Each row is where one point has got to under a steady rotation. How many ticks took it there?
The counts run from 0 to 1133.
[123 118 104  88 152 159 129  72 182 148 143 141 143 104 101 121 139 125
 114 165 146 104 110 146 124 131 162 127  92  75 112 150 150 106 129 174
 124 135 130 139 162 129 178 151 123 167 109 139 136 145 118 191 118 144
 133]
686
[142  94 127 126 121 115 150 147 158 103 162 153 124 135  90 106 149 149
 119 170 127  88 132  82 134 140 130 149 112  94  86 132 174 180 125 147
 117 175 128 142 152 123 115 136 120 149 114  60 131 123  98 125 101 121
 132]
973
[ 74 108 129 154 143 133 109 136 117 139 163 151 123 149 108 107  97 108
 172 124 110 176 135 109 156 188 154 130 106 145 117 163  55 133 135 120
 126 121 124 166 138 108 104 123 127 110  83 149 133 180 151 136 161 112
 150]
484
[114  96 126 140 111 120 122 129 165 116 124 129 110 159 142 102 140 153
 116 107 161  95 168 164 118 132  78 123 139 171 130 180  80 119 121  99
  87 113 128 155  89 148 160  87 138  84 163 181 112 179 107 150 116 149
 116]
1007
[148 133 119 109 161 112 124  91 158 117  99  96 137  77 136 134 156 143
 125 124 134 116 129 143 124  74 129 114 152  83 141  98 180  98 131  96
 149 127 131  87 152 102 151 111  90 127 156 122 156  76 106 163 142 150
 129]
338
[125 115 115 128 133 135 113 103 151 156  90  89 116 115 127 126 103 138
 145 114 112 171 112 118 155 108 126  71 140 145 137 102 145 100 153 123
 150  54 109 151 123  96  98 146  97 115 121 155 167  68 136 140 134 143
 154]
647
[127 154 107 177 113 133  82 126 139 163 162 122 185 116 149 142 132  72
  85 132 109 150 111 144 134 104 154 108 130 112 126 106 113 168  94 149
  74 114 152  98 134 159 146 133 107  84 164 130 105 147 116  93 129 105
 152]
40
[185 164 140 151 147  87 111 106 135 114 143 160 120 147 102 124 181 110
 112 117 107 120 139 156 185  84 142 158  84 116 111 125 126 146 107 138
 134 116  88 140  79 107 147 164 140 102 145 119 123 130 118 166  80 112
  83]
785
[108 120 169 121 134 154 111 125 142  98  66  91 112 182 161 122 147 152
 134 121 121 151 124  92  85 102 104 125 180 137 183 136 161 112 135 139
 100 121 103 138 114 146  99 132 132 148 138 129 184  96 119 119 131 166
 151]
21
[126 114 145 132 178 148 173 143 134 111 126 155 128 189 105 134 139 135
 131 116 154 124 121 148 116 124 179 147 101 100 140 152 115 134 148 114
 182 190 119 108 158  91 155 133 157 139  88 135 121 114 149 147 152 110
 153]
283
[121 162 158 119 127 199 159 152 107 129  94 109 120 131 140 133  91 128
 130 124 156 125 125 156  53 142 125  89 128 113 121 175 123 118 159 104
 152 154 130  97 158 111 160 114 107 157 124 153 112 116 180 136 127 142
 159]
286
[172 109 110 136  72 147 110 127 130 132 142  85  79 116 112 105  96  95
 137 137 156 105 121  80 115  85 122 120 161 124 119 164 110 132 119 147
 139 129 103 149  91 129 114 111 139 115 181 102 135 111 137  77 103 159
 143]
746
[167 124 174 120 114 124 101 168 110 126 109 173 122 148  95 136 124 176
 121 154 108 115 146  72 134 158 106 134 135 131  55 137 175 129 156  99
 133 145 129 146 107 179  96 141 122 152 121 102 142 101 129 124  98 131
 130]
584
[138 172 154 137  66 168 113 146  87 118 158 135 137 121 150 115 112 110
 114 145 147 121 149  90  90 134 146 143 132 155 114 210 104 122 115 121
 140 119 119  98 127 121 121 107 149 147 146 128 138 159 106 141 156 193
 178]
402
[128 154 128 118 141  94 123  72 130 149 117 100 140 131 130 170 142 126
 148 132 108 148 120 166 161 112 135 114  80 108 104  85 141  66 140 176
 168 118  88 137 141 129 136 121 120 139  91 131 147 116 147 181 139 175
 125]
991
[116 161 140 156  99 103 142 127 118 138 136  93 111 117 134 115 119 120
 137 119 170 165 115 120 114 104 116 139 158 111 116 114  63 140 101  97
 135 116 120 113  87 112 157  91 148  77 195 159  75 134 120 160 131 134
 153]
49
[112 106 156 131 116 139 171 142 136 103 137 156 127 132  88  89 151 116
 146 156 140  92 135 137 131 131 124 155 121 110 128 162 129 187 135 138
 116 157 160 135 162  56 132 164 145 140 106 108 112 164 131 188 143 130
 154]
59
[130 125 110 150 128 117 103 119 182 162 185 102 199 110 155 137 140  94
  75 106 141 158 105 161 132 123 153 130 130 121 122 124 106 141  98 120
  82 139 143 134 132 133 165 106 146  77 157 127  87 137 100 142 159 139
 144]
41
[128 122 123 130 144 120  84  71 138 143 107  71 116  91 117 134 128 160
 149 156 116 224  84  75 126 143 158 114 133  94 145  93 154  91 122 160
 132 133 128 138 147 140 122  85  95 114 130 113 160 120 126 146 138 128
 155]
253
[116 126 122 127 173 123 128  69 121 119  88  67 123  87 138 168 166 153
 127 100 119 126  99 106 134 132 123 132 106 117 157 110 167  84 154 153
 125 146 116 127 150 134  84 119 104 144 132  62 155 125 123 132 137 131
 104]
29
[ 77 147 116 130 147  85 136 137  96 130 170 146 129 123 152 119 117  97
 158 100 130 108 151 156 143 112 115 153 167 124 124 124  39 128 107 113
 125 145 102 202 109 120 126 127 118 118 122 138  72 136 122 108 121 135
  82]
833
[143 140  84 140 146 126 131  62 153  96 119 116 144 146 142 168 135 163
 130 137 122 150 137 146 117  99 143 114 167 138 168 103 146  86 161  77
 136 146 103 101 156 143 114  91  81 151 150 150 132  96 115  84 125 130
 132]
723
[125 113 158 117 125 158  95 126 168 102 127 143 136 144 123 111 142 141
 113 166 127 109 153  83  99 132 127 124 110 109 102 174 194 132 140 128
 109 171 141 122 152 131 112 120 104 164 144  97 158 132  93 152 108 188
 162]
65
[ 92 114 102 108 189 160 101 117 158 172 152 145 149 142 112 106  84 125
 128 137 112 185  81 108 122 170 138 139 180  81 131 115 133 132 146 130
 101 129 121 165 120 169 142 177 119 145 105 126 105  89 125 118 135  99
 141]
641
[ 87 139 129 114  84 114 158 167  89 149 138 145 105 127 129  83 102 132
 137 158 135 125 130 109 146 159  82 122 190 147 127 122  85 170 109 132
 103  67 144 174 120 136 116 170 154 127  82 140  84 129 106 153 134 127
 139]
528
[123  90  83 102 139 120  82  80 162 136 122 146 129 129 112 121 129 142
 137 176 153 141  98 133 134 170 152 115 132 111 141 126 144 114 124 168
  83  93 127 150  83 187 157 152 165 126  99 118 158 147 111 121 156 118
 127]
301
[166 106  95 106 107 173 110 111 187 161 164 114 155 122 114  84 142  72
 124 143 137 101  89 145 155 130 114 105 114 130 100 158 134 130 154 154
 107 106 132 151 100 105 125 179 183 120 141  91 113 143 136 126 133 169
 151]
350
[117 149 141 131 134 160  83 104  99 169 103  95 172  79 170 155 149  98
 117 123 111 135 114 164 110 118 110 118 150 118 151 104 153 129 124 182
  86 103 145 124 131 175 120 166 116 108  79  88 153 171 125 111 146 121
 103]
425
[180 102 117 137 102 116 126 142 123 142 173 118  93 115  92 108 125 100
 128 147 140  91 108  54 160 102 156 145 137 114 104 151 133 122  99 139
 140 159 102 184  98  97 108 125 133 116 140 104 145 100 123  84 112 123
 136]
745
[113 116 139 109 139 137 147 108 114 101 148 159 101 120  82 109 152 127
 117 130 122  97 134  77 133 116 152 154  91 109 131 182 144 158 123 160
 127 173 133 174 173  81 112 159 132 151 133  95 132 145  96 180 115 115
 128]
60
[120 118 114 134  81 143 141 100 117 127 111 126 115 172 131  93 127 160
 121 141 109 143 133 104 147 104 100 123 132 183 156 133 148 134 136 137
 139  60 103 133 130 125  51 167 150 151 109 121 157 116  82 144 126 171
 160]
531
[120 109 141 139 213 131  93 129 130 137 135 156 137 158 108 161 114 122
 157 128 101 150 135 146 134 169 158 135 124 101 125  95 149 124 162 112
 153 158 113 107 123 191 137 148 118 129  62 111 135 110 181 104 151 123
 131]
592
[131  97  72 117 174 111 181  73 156 152 114 110 114 108 123 135 149 201
 120 120 144 107 132 153 135 111 148  95 123 118 163 100 125  82 141  89
 158  99 113 130 156 122 138 102  94 144 138 148 109  74 110 135 107 103
 103]
727
[113 142 147  99 147 136 134 124 139  98 120 109  97 186 127 130 128 112
 129 111 108 154  97  87 125 100 106 115 140 113 148 141 130 138 163 173
 133 144  87 157 127 111  87 153 157 147 156 104 132  86 131 136  87 170
 139]
754
[172 162 137 149  73 129  97 136 106 140 132 131 131 140 131 117 122  95
 129 115 121 128 150 149 150 106 113 116 117 165 109 143  93 185 102 151
  91 124 138 143 107 107 115 158 118 104 165 145 122 185 129 117  95  92
  93]
268
[116  97 153 139  86 182 104 131 123 142 109  91 118 105 135  96 134  95
 135  92 108 113 159 118 116  92  83 124 139 180 137 157 109 130 132 161
 102  96 153 134 111 120  69 132 136 107 132 116 161 168 122 123 140 167
 124]
1051
[ 97  94 136  85 186 174 127 136 144 122 122 157  95 140 124 111 107 148
 123 123 163  98 134 131  92 155 139 126 134 107 134 194 131 115 130 148
 116 196 120 182 127 131 174 131 128 171 127 144 129 117 143 142 112 131
 146]
802
[175 123 135 131 129 166 109 131 148 156  96 120 148 127 141 147 155 178
  84  79 148 116 115 177  90 163 108 108 120 164 116 140 131 114 169 101
  65 132 159 108 133 177 150 127 121 120 157 153 110 165 139 120 107 102
 117]
895
[159 116 136 110 168 173 146  78 139 165 147 125 147  48  99 129 155 137
 105 112 146 169 119 165 108 133 144 135 130 108 104 139 128  81 141 122
 126 122 139 149 146 109 171 137 113 122 153 149 119 137 132 200 123 118
 121]
1075
[125 131 115 159  97 140 114 129 115 165 116  75 115 148 163 137 102  91
 123  85 128 112 169 156 139  91 109  87 137 174 136 146  76  98 110 147
 147  84 105 137  97 123 125 101 121  82 113 166 145 124 146  91 153 158
 141]
827
[106 137 104 112 117 102  83 120 166  97 122 149  70 127 132 115 101 128
 165 166 134  90 145 112 131 122 101 123 130 101  85 164 149 100 131 123
 123 122  86 174  75 122 175 122 120 145 155 121 140 104 102 168 105 167
 123]
181
[124 121 179 129 133 141 159 136  81 121 121 152 106 107 100  83 165 134
 124  98 128 135 138 155 111 108  84 181 176 132 135 129  79 147 130 102
 112 133 140 163 122  82 127 175 146 121 146 146  90 143 136 184 104 105
 108]
448
[111 157 111 127 122 130 125 109 142 138 146 124 152  53 133 113 145  87
 144 176 140 109  96 143 128 117 133 117 126  80 114 123 140 167 121 145
  98 128 151  96 127 112 157 159 144 116 117  71  88 159 109 142 146 145
 135]
345
